Which row each row swaps with, under one turn or mirror:
The rows were stretched afterwards, more along some directions than others.
Z_569:   0   0   6   2  -2  39  45  23 -12  -6 -31  -6   1  15 -13 -21  20 -29 -16 -12 -19  18  -4   2   2   7   2 -21 -10   3
Z_322:  -8   0 -27  14   1  21   1  -9  -4 -10  19  24   8   1   4 -15  37  11  11   3   1 -13  19   3   3  12 -13 -30 -20 -18
Z_823:  -9  13 -14 -29  14  35 -10  39  -8   4   2  10 -17   8  17 -22  38 -14  -9  13  -5  -5  15   8   3  20   6 -22 -20 -18
Z_347:  -9  21  -8 -20  14  20  44  13 -25 -14 -38  21   8  12   1 -24  36 -42 -13  -4  -5   4   8 -17  18  25  -4 -29   0  -2
Z_777:  -5  -6  -5  -8 -12   6  15  25   4  13  14  -4   2  -2  -2 -13  50  -2  -8   7  -4  16  -6  26   1 -14   0   0   3  -7
Z_512:   3   2 -14 -22  20  29 -20  40 -14   9   1   6   2   0  11   2  26 -22 -13  14 -10   0  19  15  -5  11   1 -15 -19 -13
Z_532: -22   0 -27   2   7  15  -1  -7   0 -14  24  15 -17  -2  -4 -29  29  19   7  13  16 -18  14   6   1  19 -28 -29  -8 -13
Z_323:   0   4  -5 -16  -9  30  25  42  -6 -10 -38 -29   2  -4  -2  -8  29 -44   3 -22 -11  10   8   1  -4  17   4  -6   4 -17
Z_22: -35  -9 -17  -3 -12  11  23  12  -4   5   4  -6   3  -8  -2  14  32 -34  -6 -19   5 -13   8   8 -14  13  -4 -20  -4 -24
Z_198:   5  13  -5 -19  -6  24  30  36 -27 -11 -30 -11   1   6  13 -27  23  -5 -13 -30  10  10  13 -17  13  16  10 -12  19  12
Z_977: -26  -6 -11   7  -6  17  -7   9  -6  -2  12   2   9  -8   1  23   9 -11  -1 -16  14 -16  17  -6 -10  16  -5 -18 -12 -13
Z_183:   3  13 -13 -27  12  26  15  21 -23   4 -16 -23  -9  -1  12 -21  17 -16 -16 -23   0 -17  26  -9  -1   3  14 -39  11 -11
Z_745: -14   8 -10  -1  -7  25  -5   6   3 -11   4  51  10  10   5   4  27  19  16  -7   4 -12   7  -4  -8   1 -13 -31 -27  11
Z_299:   0  17  -3 -25  -1  27  30  32 -29  -4 -31 -23 -10  -1  12 -28  29 -20  -8 -36   6  -8  19 -20   5  15  12 -26  23  -7
Z_189:   5   5  -2 -15  17  18  11  22   9  -3  -4  16   9  -2  22 -21  23  -5  -8  -2   5  -6  24  -2   8 -15  10 -14  -6 -16
Z_384: -10  22  -6 -10   9  18  38  25 -19 -22 -29  24   6  26  -3 -21  41 -27 -14   9  -7  22  14  -7  16  17  -7 -25  10  -1
Z_716: -36 -11 -23  -1 -13   8  12   5  -1   5  13 -10  -3 -12  -5  12  33 -29  -1  -8   6 -10   5  13 -16  14  -2 -17   1 -21
Z_785:  -5  12  -7 -22  13  16  25  12 -31 -10 -35  16  10  -2   8 -17  37 -43 -13  -6  -1  -8   7 -19   8  25  -9 -38 -12  -5
Z_500:   0  12   1 -19  -8  28  28  39 -28  -9 -24 -16  -4  -1  15 -28  31 -12 -11 -31   8   2  12 -20   5  15   8 -13  20   3
Z_93:  -2   4  -1 -13  -8  34  32  43  -5 -12 -42 -26   2  -2  -2  -9  25 -45   0 -18  -7  12   7  -1   2  11   4  -8   6 -16
Z_628: -16   4 -30   8   3  20   2 -12  -4 -13  17  22   0  -1   5 -19  33  15   6   1   9 -17  21   5   5  11 -19 -26 -18 -16
Z_888:   0   4 -12 -22 -13  28   0  40  -9  -9 -24 -12   7 -13   7   4  29 -38  12 -25  -5  -5   6   1 -10  22  10 -14  -8 -14
Z_144:   5   2  -7 -25  19  27  -7  44 -22  14  -9   3  14   0  11   3  35 -31 -19  -2  -9   7  15  12  -1  13  -4 -17 -18  -5
Z_489:  17  -3 -15 -14  11  41  -1  14  -8   1  -8 -21  -7  -4  18  -8   7   0  -8  -1  -3 -18  21  -3  -7 -21  -4 -32 -11 -24
Z_149:  -2   9   3  -2  -1  44  42  25 -13  -1 -38  -4  -3  16 -11 -24  23 -25 -16 -14 -19  21   0   3   5   9   5 -23  -8   9
Z_253:  -6 -12   6 -19   1   7 -12  28   2  23   9  -6 -18 -31   5 -16  20   9  -2  -3   1 -30  14   8  -1 -12   1 -41 -23  -1
Z_844:   3  -3   1  -5 -12   6  12  34   1   9  14  -5  -2  -5  -3 -18  46   9  -6  10  -8  16 -10  22   6 -15  -5   2   0  -3
Z_427:  -4   6 -15 -14 -17  27 -14  36  -7  -9 -19   2   8 -12   7  16  29 -22  15 -19  -4  -4   9   7 -16  13   7 -14 -15  -9
Z_186:  -9   4 -25  11   5  21  -3  -6  -2 -12  21  22   5   1   7 -17  31  20   9   5   0 -15  20   4  -1  12 -23 -23 -25 -18
Z_614:  -2   0   1 -10 -11  25  18  38 -13 -19 -21  -5   0   1  14 -25  33  -3  -1 -16  13  24   8  -9   9  15  -6  -3   9  10
Z_995:  -5   2 -12 -17  16   8  21  19   5  -1 -15  16   7 -12  14 -13  25 -15 -16  -1   9  -2  23   0  11 -21   5 -18  -1  -9
Z_35:   0   1   0 -10 -11  35  36  36  -5  -7 -42 -26   3  -4  -6 -15  22 -38  -4 -20  -8  16   4   4   2  11   2  -9   3  -8
Z_126:  24   1 -17  -2  15  46  -2   6   3 -25  -8  13  25  18  18 -11  11  -3  15  -5  -1  -4  11 -16  -4  21 -17 -20 -21 -25
Z_698:  28  -7 -14  -5  11  45  -7   8   7 -13  -6   0  20   6  23  -7   4   3   7   3   0 -15  12  -6  -8  -3 -16 -20 -22 -28
Z_70:  -6 -13   2 -22   1   5 -16  25   1  19  11 -16 -18 -33   4 -10  17   6   3   0   6 -26  14   6  -7 -19   4 -44 -13  -9
Z_312:  19  -3   0   4  10  22 -22  21  -4  -9  17  -1  -5  25  13 -12  19  -7  -2  13 -12 -22  -5   2 -17  16  -2 -12 -18  -8
Z_934:  -7  12 -18 -29  15  32  -5  39  -5   9   0  11 -14  11  19 -18  35 -15 -20  13  -4  -4  15  12   2  13   6 -21 -17 -15
Z_344:  -4  11 -21 -27  20  38 -13  43 -12   8   4  10  -9   6  20 -14  36 -13 -13  11  -3  -1  21  11  -3  17   5 -23 -19 -10
Z_577:  12   2  -1 -15  18  22   8  19  11  -9   0   9   1   1  24 -32  25   0  -1   6  10 -17  27  -7   8 -11  -2 -21  -4 -24
Z_881: -19 -18  -7  -7  -6  16  11  30   3 -15  -6   6 -15  -4   3 -15  28 -13  -2  11  -1  17  -3  15  -6   8 -20 -11 -12   5
Z_800: -30  -4 -20  -8  21   1  12  11   9  -9  -7  16 -18  -2   1  -7  22 -33  -7  13  -8 -11  -1  14  -4   3 -19 -25 -22  -4
Z_455:  15  -1 -14 -17  13  38   1  11  -4   2  -8 -14  -5   5  16 -10   8  -1 -10   2  -7 -19  20   1  -8 -18  -4 -36  -9 -25
Z_616:  15  13 -21   1  16  34  15  17  -1 -27 -14  20  31  24   8  -4  22 -15  15  -9  -5  -7  11 -17  -4  32 -22 -27  -9 -16
Z_738:  17 -13   4  -5  12  20 -19  22   8 -15  21  -1  -3  13  24 -28  27   1   6  17   1 -24   4  -3 -12  13  -8 -16 -16 -25
Z_484: -29  -1 -22  -6  24   0  10   6  -2 -11  -3  23 -15   2   0  -2  21 -38  -8   9 -14 -24  -4   9  -6  11 -12 -31 -29  -1
Z_943: -14  26  -7 -10   7  16  42  25 -22 -22 -37  21  -2  22  -5 -25  40 -36 -20   4  -7  15  15  -3  17  17  -4 -28   8   4
Z_871: -26 -11 -17 -10  20   0  10   9   9  -8   1  16 -17  -5   3  -7  23 -32  -6  15 -13 -15   1  14 -11   3 -16 -28 -24  -8
Z_397: -15   1  -2   4  -5  15  19   6   5  -6  -2  44  13   6  -3  -6  25  25   4  -5   5  -7   5  -9   1  -6 -25 -34 -19  20
Z_63:  -9   1   6   8   4  13  33  12   2  -4  -3  26  16  15  -8  -4  21  11  -2  -2  -8   4   0  -4   5 -11 -34 -29 -16  18
Z_964:   1   8  -9 -26   1  22  22  22 -30  -3 -20 -20 -11  -8  12 -23  21 -17 -14 -31   7  -9  11 -18   4  11  16 -34  16  -1
Z_387: -18  -2 -21   0   4  16  -3 -10  -4 -16  22  18 -17   1  -2 -27  21  19   8  10  22 -19  13   2   3  22 -24 -28  -4 -14
Z_116:  -9   6 -12 -19  19  10  21  21   0  -2 -20  18   6 -12  14 -11  21 -18 -12 -10   3   0  29  -1  10 -16   4 -19  -3  -5
Z_920:  21 -11  -1   6   7  33 -23  19 -15 -10  14  10   7  24  13  -4  21  -1   2   5 -19  -1 -13   4 -21  14  -8 -18 -27   1
Z_69:  11   1  -2   1   2   1  26  22 -15   0  -5 -12  22  -4  14   0  33 -12   0 -10 -23 -11  -3  -8   7 -12  -2 -30 -16  -9
Z_694:   8   0 -20  10   5  17   5   6 -15  -7   5   5  20  -7  18   3  34  -1  10  -7 -12 -10   8  -3   0  -8 -11 -35 -25 -13
Z_223: -22  -2 -17  -1   0  11  -4  -1  -1 -16  25  10 -21  -6  -8 -27  22  19   5  10  22 -17  12   4   5  17 -24 -23   2 -14
Z_345:   5  10  -1   8   5  31  15  20 -16  -2 -13   8   6  28  -1  -6  25 -19 -16  -4 -29   8  -9   1 -12  12  -1 -19 -22  13
Z_807: -21 -16  -8  -6  -3   4  12  28   6 -17  -2  -1 -15  -2   1 -10  26 -16  -5  11  -1   8   5  16  -9   2 -21 -10  -5  -3
Z_607:  14  -6   1  -2  10  18 -20  22   5 -15  16  -5  -9   8  21 -25  17   1   5  16   4 -26   6  -6 -11  10  -4 -17 -14 -24
Z_542:  23  -4 -13  -4  13  48  -4  12   4 -24  -9  12  22  15  22  -9   7  -2  12   1  -1  -9  11 -14  -2  10 -16 -20 -25 -27
Z_867:   5  17 -23  -8  19  26  33  15   1 -19 -14  19  21  28   6 -15  32 -17  14 -12  -6  -9   9 -13   1  33 -19 -39  -2 -16
Z_593:  -9  12 -26  -7  16   9  33  24  -4 -20  -3  12   6  14  -5 -13  36 -21  10  -6 -14  -9   6  -3  -5  29 -18 -49   1  -8
Z_129: -12  21  -6 -13   8  13  45  19 -21 -22 -30  23   6  22  -1 -22  43 -42 -16   5  -9   7   8  -8   8  19  -3 -32   3  -1
Z_557:  15   1   2  11   8  27  -6  27 -17  -8   6   4   4  22   3  -1  20  -8 -12   1 -28  -7  -7   5 -17   7  -4 -15 -22   6
Z_431:   3  15 -12 -28   5  30  24  20 -27   2 -23 -20  -9   0  17 -22  26 -11  -9 -28   2 -14  20 -12   0   2  10 -36  17  -8
Z_363: -28 -12 -16  -7   6   3  12  19   3 -17  -2   4 -22  -7   2 -10  24 -22  -3  15  -6  -2  -1  15 -10   5 -22 -21 -12  -2
Z_642:  -7  -8   5   5   0   2  25   7   2  -1  -3  23  14   3  -7   1  18  10  -6   0   1   2   5  -3   4 -15 -32 -33  -6  18
Z_83:  -9 -11  -3 -18   7   0  -6  28   7  15  18 -11 -22 -18  -5 -14  31   3   6   5  -2 -23   9  18  -7 -13  -6 -50  -5  -1
Z_919: -31  -8 -26  -5 -15   8  26  12   2  11  13  -7  -6  -3  -5   1  50 -23  -5  -4   1   2   6  21  -5   6  -9 -13   6 -20
Z_789:   7   3 -22  10   9  19  10   0  -7  -5  13  12  25   2  15  -5  34   7   9  -4 -11 -12  11  -1   2  -4  -9 -26 -22 -14
Z_36:  10   5  -3 -13  16  22   9  19  10  -7  -2  13   0   1  25 -36  27   3  -1   1   8  -9  21 -10  10  -3   1 -18 -12 -15
Z_424:  -9  12 -16 -11 -13  24 -11  27  -3  -9  -4  20  10  -8  10  17  31 -16  12 -19  -1 -13  11   0 -15   7   8 -19 -18  -7
Z_134:  11  -4  -1   7   6  35  -8  18 -16  -2   5  11   4  24   3  -6  23  -6  -4   4 -25   3 -11   9 -22  15   0 -24 -24   7
Z_595: -21  -9 -21  -5 -11   2  23  16   5  15  13 -10  -4  -3  -6  -5  53 -20 -11   5  -3  10  -3  28  -7   0  -4  -9   6 -17
Z_866: -15   6 -15 -19  12   1  21  34   3   6   4  -4 -18   1  -8 -19  42  -8   8   0  -9 -12   9  12  -5   6  -7 -54   9  -3
Z_720: -11   7 -11 -20  18   5  23  23   4  -3 -23  18   9  -8  11  -9  19 -20 -17  -8   3  -4  27   2  11 -21   5 -16  -3  -9
Z_834: -20  -8 -16 -11 -14   2  24  15   2  14  11 -18  -5 -10  -4  -6  50 -24  -7  -3   1  14  -1  23  -6   2  -1 -10  12 -18
Z_507:   4  -3  -2  -9 -12   9  14  37  -2  16   6  -8  -1  -2   2 -13  48   2  -8   7  -8  17  -5  25   3 -15   2   4   3  -4
Z_252: -11  10 -17 -20  19   2  24  26  -8   2 -25  16  12  -9  10   4  21 -25 -21 -13   3  -4  26   0   9 -19  11 -18   3  -3
Z_690:  -1   3   2 -11 -11  22  28  42 -11 -16 -20  -9   4   7  13 -20  28  -5  -6 -17   8  24   4  -4  10   6  -6   4   9   9
Z_31:  -5  14   6   3   2  16  14  36 -10 -19  -5  17   7  22  -2  -2  22   0 -10  13  -8  14  15   6   6 -14  -2 -13   5   7
Z_627: -16  12  -9 -24  10  23  10  30  -3   2   5   3 -28   5  17 -34  29  -1  -5  13   1 -17   1  -4   6  12   9 -35  -9 -11
Z_973: -30 -12 -18  -5  16   3  12  12   8 -14   2  15 -19  -4  -2  -9  24 -27  -8  16  -8 -14   1  18  -5   3 -22 -23 -24  -5
Z_465:  22 -14   4   4   8  25 -29  22 -12 -15  26  -1  -2  16  16 -14  21  -3   3  11 -13 -13 -11   1 -21  16  -5 -20 -19  -6

Z_694 pairs with -> Z_22
Z_789 pairs with -> Z_716
Z_489 pairs with -> Z_569
Z_144 pairs with -> Z_785
Z_63 pairs with -> Z_70
Z_253 pairs with -> Z_642
Z_977 pairs with -> Z_69

